(in the rows, 128 means zero)
Turns in one plane each, and the order they were made in; the first pair answered
q225:
[132 103 149 130 137 140 144 118 141  89 154 121 131 147 121 111 158 142
 126 137 144 123 158 127 133 127 166 109 115] => [141 116 111 136 109 126  99 141 150  89 134 128 113 107 143  98 119 127
 136 124 155 158 154 148 136 133 124 114 114]
[102 112  96 136 126 118 104 121 119  77 132 134 142 113 143 104 133 104
 145 127  98 153 146 172 134 128 122 143 130] => [118  93 132 151 116 108 148  95 133 126 122 123 150 136 123  93 121 125
 145 124  79 141 140 157 125  93 132 154 142]
[139  99 139 142 113 123 128 115 129 125 150 126 122 140 115 107 132 105
 135 148 134 110 139 132 136 133 136 127 116] => [136 100 122 144 112 128 115 120 129 111 144 126 121 133 126 110 130  98
 139 142 137 116 146 134 150 145 127 130 123]
q679:
[129 129 110 112 135 152 102 153 109  92 108 152 107 130 143 140 150 160
 122 138 155 145 115 143 117 126 152  95 120] => [114 144  97 112 143 138  85 148  94  92 130 142 122 112 143 131 156 125
 120 136 147 140 132 142 128 153 147 116 110]
[137 133 126 123 141 145 122 167 148 124 144 162  96 152 141 154 119 160
 135 120 147 151 139 113 103 115 129 103 139] => [139 142 120 126 146 134  94 170 136 104 144 159  98 135 139 148 123 134
 136 124 164 149 149 115  97 121 119 102 137]
[136 110 134 133 108 156 134 124 150  92 126 144 103 141 143 102 104 169
 137 130 137 158 138 148 139 124 150 116 117] => [136 117 118 127 108 147 110 136 139  78 133 143 109 123 143 100 117 156
 141 140 156 160 148 145 141 127 156 114 117]
q643:
[104 162 155 107 171 175 168 115  85 214 153 128 143 195 155 116 104 155
  98 113  96 108  82 117 158 110 130 141 107] => [ 99 183 141  96 173 187 141 137  84 188 150 140 133 180 175 128  94 138
  94 104  98 117  79 129 164 131 120 135 103]
[104 123 117 120 158 149 149 126 136 101 179 137 112 103 144 120 123 117
 116 126 106 136 164 112 157 131 179 122 100] => [110 109 141 126 150 134 171 106 138 128 171 128 120 130 118 116 128 125
 114 127 106 119 166 102 154 114 188 133 109]
[131 123 159 143 130 135 168 110 135 161 134 124 132 147 128 127 109 148
 116 127 108 121 129 123 140 112 145 123 143] => [132 152 143 144 141 139 148 115 132 171 131 124 136 143 138 147 100 135
 113 115 100 124 106 123 135 126 114 123 146]
[131 145 152 115 100 133 128 138 133 147 107 115 105 125 143 100  95 146
 123  88 108 129 129 147 136 128  84 154 141] => [124 142 144 114  99 140 120 141 136 131 110 124  98 122 144  97  90 146
 128  84 113 134 138 154 134 137  90 147 134]
Pairs:
Each pair is 2 to 4 turns apart.
[ 95 124 148 114  75 150 142 154 149 157 140 128  87 125 145 136  78 147
 128  94  89 168 104 131 111 135  87 116 141] => [ 86 137 117 107  90 124  94 155 127 131 164 124 108  92 150 132  94  99
 131  96 103 157 133 131 121 165  86 135 121]
q679 q679 q679 q679
[151 123 162 117 107  88 136 135 121 155 161 117 143 120  99  90 130 143
 137 116 121  93 184 143 135 132 158 126 139] => [153 122 172 113 108 131 163 153 136 141 151 131 120 141 111 109 122 182
 129 121 119 117 161 153 125 120 169  93 152]
q225 q679 q679 q679
[111 133 131 110 152 169 135 123 135 103 177 145 157 124 160 128 113 102
 100 123  86 150 156 135 178 160 159 152  77] => [126 132 124 116 125 172 129 141 160 109 143 151 133 126 178 125  80 135
  96 118  83 177 140 144 183 145 128 132  91]
q679 q225
[142  86 145 143 100  90 158  82 137 153  94 128 115 142  96 112 144 164
 125 129 132 114 122 118 101  79 131 113 163] => [130 114  98 144 103  53  95  86 127 150 111 114 128  85 110 102 125  93
 134 112 136 119 145 121 114 117  96 151 146]
q679 q225 q679 q225
[124 122 133 117 132 155 161 136 118 128 104 137 127 172 128 150 168 180
 122 134 130 100  76 115 100  83 125 102 173] => [119 160 100 114 130 154 114 168 109 114 101 143 123 140 161 166 151 150
 113 127 127 121  61 127 113 115  88 101 168]
q643 q225
[119 124  93 119 139 102 130 123 118 171 144 126 115 118 132 112 114  69
 140  98 138 117 146  96 142 127 106 165 121] => [106 127  93 113 151 112 121 126 110 153 151 128 118 120 132 117 126  67
 133 110 140 115 146 100 140 134 116 159 111]
q225 q225
